a = [-35 -22  15  23  -8 -10  28  19]
a[0] = -35
a[6] = 28
a[7] = 19

m =
-1.41,-1.05,-0.94,3.87
1.96,0.02,1.19,-1.65
0.52,2.96,4.84,-1.30
-0.01,-1.18,-2.08,-1.29
1.11,1.19,-2.39,0.07
-1.68,-0.91,-2.15,3.89
3.67,-0.54,1.34,-3.51
-0.14,-0.46,2.80,-1.56
3.49,-1.61,-1.12,-0.92
-3.36,-1.57,-3.77,-2.68
-1.27,2.52,2.28,-0.70
1.77,1.04,0.55,0.24
1.57,2.07,0.12,2.31
-0.43,-0.46,-1.94,1.61
3.64,1.19,-0.99,0.06
2.86,0.07,1.05,-0.31
Indices start at 0.
(0, 0): -1.41
(8, 0): 3.49
(0, 1): -1.05
(5, 0): -1.68
(8, 1): -1.61
(11, 2): 0.55
(4, 0): 1.11
(8, 3): -0.92
(9, 1): -1.57
(13, 2): -1.94
(2, 3): -1.30
(6, 2): 1.34
(14, 2): -0.99
(11, 1): 1.04
(6, 1): -0.54
(3, 3): -1.29
(15, 1): 0.07
(12, 1): 2.07
(13, 3): 1.61
(15, 3): -0.31
(6, 3): -3.51
(12, 3): 2.31
(0, 3): 3.87
(1, 2): 1.19
(11, 0): 1.77
(10, 3): -0.70
(5, 1): -0.91
(1, 1): 0.02

data = [[5998, 4919, 5001, 5869, 7599, 5750, 7909, 5070, 5407, 7872, 5394], [6490, 6089, 6119, 6213, 7119, 6361, 7317, 6126, 6286, 7191, 6263], [4690, 2416, 2540, 6015, 8347, 4673, 9174, 2711, 3674, 9072, 3384], [6962, 7111, 7168, 6424, 6747, 6488, 6774, 7303, 6490, 6661, 7290], [5568, 4920, 4949, 5852, 7618, 5823, 7964, 4902, 5570, 7841, 5088]]
data[0, 0]: 5998
data[3, 8]: 6490
data[3, 7]: 7303
data[3, 2]: 7168
data[3, 5]: 6488
data[4, 0]: 5568
data[3, 10]: 7290
data[1, 5]: 6361
data[1, 2]: 6119
data[4, 8]: 5570
data[1, 8]: 6286
data[1]: [6490, 6089, 6119, 6213, 7119, 6361, 7317, 6126, 6286, 7191, 6263]
data[4]: [5568, 4920, 4949, 5852, 7618, 5823, 7964, 4902, 5570, 7841, 5088]
data[3]: [6962, 7111, 7168, 6424, 6747, 6488, 6774, 7303, 6490, 6661, 7290]
data[0]: [5998, 4919, 5001, 5869, 7599, 5750, 7909, 5070, 5407, 7872, 5394]
data[1, 9]: 7191
data[:, 8]: [5407, 6286, 3674, 6490, 5570]
data[1, 3]: 6213
data[2]: [4690, 2416, 2540, 6015, 8347, 4673, 9174, 2711, 3674, 9072, 3384]
data[0, 9]: 7872
data[0, 2]: 5001
data[1, 7]: 6126
data[2, 5]: 4673
data[0, 8]: 5407
data[2, 7]: 2711
data[3, 4]: 6747
data[2, 0]: 4690
data[2, 3]: 6015
data[3, 6]: 6774
data[:, 10]: [5394, 6263, 3384, 7290, 5088]
data[4, 7]: 4902

A =
[[119 134  92 166 100  77]
 [ 89 134 122 106  97 112]
 [ 97 125 101 123  93 105]
 [125 117 143  69 139 186]
 [188  94  91 147 160 172]
 [ 85 212 105  98  68  43]
 [165 120  86 169 134 117]
 [ 92 192 105 133  76  38]]
A[0, 0] -> 119
A[6] -> [165, 120, 86, 169, 134, 117]
A[7, 4] -> 76
A[0] -> [119, 134, 92, 166, 100, 77]
A[7, 1] -> 192
A[3, 0] -> 125
A[4] -> [188, 94, 91, 147, 160, 172]
A[6, 4] -> 134
A[:, 2] -> [92, 122, 101, 143, 91, 105, 86, 105]
A[5, 4] -> 68
A[:, 5] -> [77, 112, 105, 186, 172, 43, 117, 38]
A[5, 3] -> 98
A[6, 0] -> 165
A[0, 5] -> 77
A[:, 1] -> [134, 134, 125, 117, 94, 212, 120, 192]
A[3, 5] -> 186

M =
[[ 5.90 -5.43 -2.94 -3.10]
 [ 5.79 -4.81 -2.29 -3.05]
 [ 5.87 -5.57 -2.33 -3.40]]
M[0,0] = 5.90
M[-3,3] = -3.10
M[1,-1] = -3.05
M[2] = [5.87, -5.57, -2.33, -3.40]
M[:, -4] = [5.90, 5.79, 5.87]
M[2,1] = -5.57
M[2,-1] = -3.40
M[0,-2] = -2.94
M[:, -1] = [-3.10, -3.05, -3.40]
M[-1,-2] = -2.33
M[1,-4] = 5.79
